128 stands for zero in the data rows.
Here are some points, each followed by its number:
[110  92 158  98 137 130 179  84 105 102 123 103  85 173 120 149  91 110
 136 139 126  89  91 148 112 131 106 141 127 122 151  99  94 160  94 134
 119 148 185 161 132  96 119  85  90 148  84 164 120 148 106  76 120  97
 117  85 133 124  96 162 173 138] 0
[118  88 160  93 140 131 178  86 105 104 124 110  86 174 119 151  90 115
 135 137 120  88  95 148 118 132 109 146 124 130 153 100  97 162  91 139
 120 148 174 164 129 102 115  86  93 144  87 169 125 149 112  83 126  96
 118  86 139 126 100 165 173 143] 1
[125  86 163  91 144 131 179  86 106 103 126 115  84 170 118 155  93 120
 133 133 115  88  96 145 123 133 114 149 122 136 154 102 101 163  90 141
 122 149 164 165 126 106 112  86  95 143  87 175 130 150 114  87 129  97
 120  86 143 127 104 166 173 146] 2
[124  87 162  92 145 127 174  88 104 102 128 114  87 170 118 155  92 120
 130 130 111  89  97 142 123 133 115 146 120 135 150 103 102 161  91 142
 124 150 157 160 124 105 111  86  94 139  89 170 130 152 113  88 128  98
 117  89 143 131 105 163 169 143] 3
[125  86 163  93 146 126 171  89 101 104 129 114  87 165 116 156  93 121
 126 129 109  90  98 141 124 133 116 145 121 136 146 102 103 157  92 144
 126 151 151 158 123 103 109  86  91 137  88 164 131 151 112  91 127  99
 116  90 145 133 108 160 167 141] 4
[124  88 164  93 148 122 167  90 100 103 130 112  89 162 117 153  94 123
 125 128 105  93  99 140 123 135 116 144 120 136 141 102 106 156  91 146
 130 150 144 153 122 101 108  85  91 134  89 160 131 151 111  91 125 102
 115  91 146 135 110 156 165 136] 5
[129  86 161  93 150 118 165  90  96 103 131 113  91 157 117 156  96 126
 123 126 103  92 100 136 124 133 117 142 121 136 139 102 107 153  93 149
 132 151 138 150 121  99 108  85  89 132  89 156 132 151 110  93 125 101
 114  93 148 139 112 154 163 135] 6
[129  88 164  94 152 118 163  93  93 103 131 114  92 155 117 154  98 129
 122 126 100  95 101 134 122 135 118 139 120 138 137 101 109 151  95 151
 136 152 137 148 121  97 105  85  88 129  91 150 134 149 110  94 123 103
 114  94 149 140 116 152 163 134] 7
[129  88 163  94 151 116 160  93  92 102 131 112  95 150 117 156 100 129
 120 127  99  96 103 131 124 136 117 135 121 137 133 102 110 149  95 153
 139 152 134 144 121  96 107  86  87 127  89 143 135 149 107  96 121 106
 113  94 151 144 115 149 162 129] 8
[128  89 162  95 152 115 155  94  89 102 133 111  97 145 117 154 102 128
 118 128  98  98 103 131 118 138 115 132 123 132 125 100 112 146  96 154
 143 152 132 138 122  91 107  85  84 126  89 136 132 147 105  97 118 106
 110  94 151 147 116 144 160 124] 9
[128  91 160  98 151 110 152  94  87 101 132 105  99 140 118 151 102 124
 118 128  99 101 102 128 109 139 108 124 125 125 121  94 111 139  98 155
 147 150 131 131 122  86 109  83  82 122  89 128 132 145 103  96 113 105
 108  96 150 151 114 139 156 117] 10
[127  93 158 100 150 107 145  93  84 102 132 101 101 135 116 149 103 119
 117 131 100 103 100 128 100 142 102 121 125 115 116  91 108 136 101 154
 151 148 131 127 126  80 111  79  78 120  88 121 130 142 100  95 108 104
 104  96 150 152 109 133 156 113] 11
[125  96 155 102 147 103 141  92  81 102 133  97 103 130 116 148 103 111
 115 131 103 105  99 129  91 145  97 115 126 105 112  86 104 131 104 152
 152 144 133 123 126  78 113  77  80 118  87 116 127 138  99  94 104 105
 101  97 148 154 105 129 155 108] 12
[127  97 154 106 146 101 139  91  80 103 131  95 104 126 116 146 103 107
 114 133 103 106  95 127  83 147  92 112 129  98 109  82 102 128 106 152
 155 144 137 121 127  76 114  75  77 116  88 111 126 136  96  95 100 103
  96  97 149 156 103 127 155 103] 13
[142 103 172  96 168 116 151 115  84 100 126 122  98 146 113 154 121 156
 116 121  89  96 112 111 158 153 145 136 112 173 128 107 125 133 100 167
 157 152 161 144 117 105  86 102  92 126  89 127 148 143  94 116 123 120
 118  92 158 158 144 151 163 123] 14
[144 102 172  96 169 115 145 120  87 103 127 123  97 140 111 158 124 159
 114 119  87  96 115 107 160 154 148 132 112 174 124 110 131 129 100 168
 158 150 153 142 114 105  85 105  93 122  91 127 147 142  97 118 123 122
 117  94 158 159 149 149 159 122] 15
[148 100 170  97 170 113 143 125  91 105 127 123  99 136 112 159 126 161
 110 116  86  96 119 103 161 155 149 132 110 176 122 112 135 127 100 168
 160 148 143 139 111 107  84 109  93 118  91 124 149 140  97 118 123 123
 117  95 160 160 152 147 153 121] 16
[152 101 168  97 168 108 141 126  94 108 131 123 100 131 109 161 128 160
 106 112  86  99 121 102 161 157 150 134 110 173 122 112 135 127 103 169
 162 146 136 139 108 110  85 113  94 115  95 124 148 138 100 119 123 125
 114  97 161 163 152 146 150 121] 17
[156 103 166  98 168 107 137 130  98 110 132 122 100 126 108 163 130 161
 103 110  86 100 125 101 160 158 152 134 106 171 120 113 138 124 104 169
 163 141 127 136 106 111  84 114  96 109  97 121 151 136 101 119 124 129
 111  99 163 164 154 147 144 119] 18
[156 104 165 100 169 104 134 133 100 112 133 125 104 121 108 164 134 162
 100 106  88 100 128  98 161 160 153 133 107 168 119 113 141 123 104 169
 163 140 119 137 103 115  84 120  99 105  99 119 151 134 103 119 124 132
 112 102 165 164 157 146 140 119] 19
[158 106 162 103 165 100 130 137 102 113 134 123 104 116 105 164 138 160
  98 105  88 102 129  98 158 162 153 132 106 167 117 112 142 121 107 169
 164 137 117 134 102 115  85 122 100 104 101 115 150 131 103 121 123 133
 110 103 164 166 158 144 134 119] 20
[160 108 158 105 164  98 128 138 107 114 134 124 107 113 105 165 139 157
  95 103  92 106 129  97 156 161 150 132 107 162 117 113 142 119 109 168
 165 135 113 133 102 117  88 126 102 100 103 111 149 128 105 120 122 136
 106 103 164 166 156 142 131 119] 21
[161 112 157 108 162  95 127 140 108 115 134 123 108 109 105 164 141 157
  95 102  94 105 129  97 153 161 149 131 105 157 118 112 142 119 113 166
 165 131 111 134 102 120  89 126 107  98 106 108 150 126 104 120 123 138
 103 107 164 166 155 143 128 120] 22
[162 114 154 110 162  94 125 143 111 116 135 123 110 108 105 164 144 158
  94  99  97 109 131  97 154 160 152 132 105 156 119 112 144 117 116 166
 165 128 109 134  99 125  91 130 110  96 107 107 150 123 105 120 124 142
 104 109 162 165 158 143 124 120] 23
[163 117 151 114 160  93 124 145 115 119 136 127 111 103 103 164 148 157
  91  98 101 110 133  96 155 161 153 132 105 158 119 115 145 116 117 166
 166 127 107 135  98 126  94 134 113  91 110 104 149 121 105 121 123 145
 103 111 163 165 159 143 119 121] 24
[162 122 150 117 159  90 123 146 119 119 136 127 115 101 103 164 150 155
  90  98 105 112 134  99 152 160 152 133 105 151 122 114 146 116 121 164
 163 124 109 136  96 130  98 136 118  90 114  98 148 119 108 122 125 146
 101 111 163 166 159 142 117 122] 25
[164 126 147 121 155  89 121 148 119 119 138 127 116  96 102 163 151 153
  89  95 113 115 134 100 148 159 151 135 105 147 125 114 144 116 124 163
 163 122 109 138  97 135 101 137 125  89 119  95 150 116 109 120 125 149
 100 114 162 164 159 143 114 124] 26
New points follow, each followed by the numbers of its three nearest points above by angle, seen from the average point of the numbered points, nearest first.
[100 126 127 131 106 167 110 101 122 139 130 120 140 165 159  97  97 104
 170 172 127 142 121 133  97  95  93 110 163 109 107 135 111 125 133 101
 100 136  80  97 170 110 140 105 118 172 133 162 111 136 138 134 119  94
 156 145 105 100  95  95 160 114] ~ 10 9 11
[146 117 129 111 102 146 158 157 124 182 181 178 118 132 169 124 127 166
 143 151 121 118 184 171 127 104 121 166 167 151 168 179 182 164 106 124
 115 163 127 156 154 160 137 157 145 141 135 101 165 164 167 175 177 117
 166 127 140 122 157 149 129 170] ~ 26 25 24
[145 117 128 112 100 149 152 150 122 175 176 176 121 134 167 124 123 158
 147 154 118 120 174 167 125 103 119 164 165 146 164 172 171 163 109 121
 112 159 115 152 157 159 137 151 144 144 139 103 162 162 167 175 173 116
 164 131 139 119 148 144 133 169] ~ 26 25 24
[142 116 125 113 100 151 147 141 121 166 164 172 122 139 165 124 121 148
 152 158 117 123 165 161 119 103 114 160 165 138 158 168 159 159 111 119
 110 157 101 146 160 155 138 143 142 150 137 108 158 159 165 172 169 112
 163 132 137 116 139 139 136 162] ~ 26 2 25
[144 148 119 138 133 110 100 136 146 114  96 116 126 106  97 136 148 103
 107 101 131 125 110  88 123 165 130 113  98 104 114 100 107  94 140 124
 146  94 157 124 102 139 103 136 136 106 124 130 122  93 102 115 112 145
  99 120 128 138 117 128 106 111] ~ 26 25 24
[137 104 127 101  99 145 155 155 118 186 174 160 107 123 165 131 127 152
 144 154 105 106 180 156 112 107 109 159 166 134 156 169 175 161  99 120
 124 163 108 147 157 140 124 150 124 139 118  93 155 163 152 154 162 112
 160 114 141 127 146 145 127 159] ~ 26 25 24
[103 133 124 138 108 166 117 107 125 139 129 124 145 163 157 100 101 115
 165 165 134 145 127 138 112  96 106 117 158 121 116 143 119 129 139 104
 100 134  92 107 164 118 148 112 128 167 139 162 114 137 142 138 124 100
 159 147 106  99 103 102 152 121] ~ 0 1 5
[159 147 138 138 146  88 117 152 130 121 135 129 124  94 105 152 158 142
  90  96 136 123 132 106 138 158 144 131 106 132 130 114 140 108 137 154
 156 110 133 139  97 146 116 147 143  89 127  82 141 105 108 123 126 157
  99 117 148 157 152 142 110 127] ~ 26 25 24
[138 106 125 103  98 146 155 154 120 184 175 163 109 125 165 131 126 155
 143 152 108 109 181 160 115 106 110 160 168 137 156 172 175 162  98 120
 122 164 110 148 157 142 124 151 126 141 121  98 156 164 153 157 162 112
 162 116 142 126 148 145 128 160] ~ 26 25 24
[139 102 125 100  96 143 155 154 116 186 176 161 104 120 165 132 126 148
 141 151 105 105 182 155 103 106 104 160 166 127 157 167 174 162  97 118
 125 163 107 150 157 140 121 150 125 137 118  91 153 164 150 151 162 111
 159 112 140 129 144 146 125 160] ~ 26 25 24
[147 150 123 138 135 109 102 138 144 116 101 118 125 104  97 139 148 106
 106 101 132 124 112  91 124 166 132 115  98 107 113 102 111  94 140 129
 147  96 160 126 102 141 104 135 138 104 125 125 124  93 102 115 113 145
  97 118 128 142 120 129 109 112] ~ 26 25 24
[101 129 125 136 108 166 113 104 124 141 130 122 145 165 158  99  99 111
 169 169 130 144 125 136 104  97 100 113 160 117 112 138 114 127 137 102
 100 135  85 101 166 113 145 109 123 172 135 163 111 136 138 136 122  98
 158 147 106 100  99  97 157 116] ~ 0 10 9
[138 100 120  96  93 140 158 154 113 187 175 161 102 118 164 132 125 143
 139 153 104 102 179 154  95 106  95 160 167 118 158 163 169 163  94 116
 126 163 106 153 157 143 117 145 123 136 115  84 153 164 148 150 162 109
 155 110 142 129 138 148 124 161] ~ 26 25 2
[145 116 128 113 100 146 154 153 124 178 179 179 119 131 168 124 125 163
 145 154 121 119 180 171 126 104 120 167 167 148 168 175 177 165 107 123
 113 162 123 156 157 162 138 154 146 141 136 101 162 164 169 177 177 116
 166 127 139 121 152 146 130 170] ~ 26 25 24
[141 150 119 140 133 112 100 140 149 116  97 116 130 104  97 135 149 107
 107 100 133 127 115  89 128 162 136 113  96 109 112 106 111  95 142 125
 145  93 157 123 103 139 107 140 139 107 129 130 120  93 106 115 111 149
 101 123 125 137 123 125 104 110] ~ 26 25 24
[112 153  90 155 102 140 117 106 157 112  99 139 155 124 126 102 122  81
 142 130 164 154 100 145  98 109 109 129 125  77 139 121  91 130 152  91
  98 109 136 125 132 158 158 123 165 138 164 139 112 116 156 141 137 132
 127 158  99  95  90 118 110 139] ~ 0 1 26
[ 79 153  95 164 132 128  92 141 165 116  95  91 167 107 118  91 156 110
 130 120 160 167 118 119 148 121 155  78 118 116  85 125 114  96 166 115
 126  95 135  76 122 101 163 148 133 122 153 140  76  97 128 112  89 162
 119 163  84 118 128  78  98  86] ~ 26 25 24
[120 156  93 153  99 143 124 106 155 116 102 147 152 129 130 106 117  86
 144 129 163 153 106 147  98 108 109 138 123  83 149 126  96 135 150  91
  94 113 138 136 131 164 157 123 169 139 164 140 120 121 159 146 146 128
 130 156 104  93  91 128 113 148] ~ 0 1 3
[107 136 123 140 109 166 121 110 128 139 130 129 146 162 157 101 102 119
 164 162 139 148 128 141 116  98 110 121 154 125 124 145 122 132 139 104
  99 136 102 113 161 123 149 115 132 166 141 164 116 136 143 139 127 103
 159 149 107  99 108 108 150 125] ~ 0 1 3
[142 110 129 107 100 146 155 156 121 184 178 170 114 131 168 127 127 163
 144 152 113 114 183 165 126 105 119 161 166 148 162 175 178 162 104 121
 119 164 118 152 155 149 132 155 133 141 126 103 160 163 158 166 169 116
 164 120 141 125 153 145 128 165] ~ 26 25 24
[145 116 126 113 101 150 151 144 123 170 170 175 122 138 165 124 122 153
 148 155 118 122 170 165 123 103 117 162 166 141 160 169 166 160 111 119
 110 158 109 149 159 157 137 148 142 146 138 105 161 161 168 173 171 115
 165 131 138 117 143 142 134 167] ~ 26 25 24
[142 114 128 110 103 146 156 157 123 184 179 173 115 132 168 126 128 164
 144 152 116 117 184 168 128 104 119 164 165 151 165 177 180 164 105 125
 116 164 121 154 154 153 134 157 138 141 131 101 162 165 161 172 172 116
 166 122 140 124 155 147 131 168] ~ 26 25 24
[ 79 151  92 163 128 128  91 136 166 114  93  95 167 107 116  91 153 100
 132 123 159 167 109 123 137 118 148  79 120 103  85 118 105  99 163 109
 122  92 130  75 124 103 164 143 133 124 156 140  76  97 132 114  90 160
 117 163  83 113 120  77  99  88] ~ 26 25 24
[141 109 127 104 100 146 156 156 120 183 176 166 111 130 166 128 127 159
 144 152 112 111 182 162 121 105 115 162 166 143 158 174 177 162 101 121
 120 163 114 150 156 145 130 153 130 141 124 101 159 164 154 160 167 115
 163 118 141 126 151 145 130 162] ~ 26 25 24
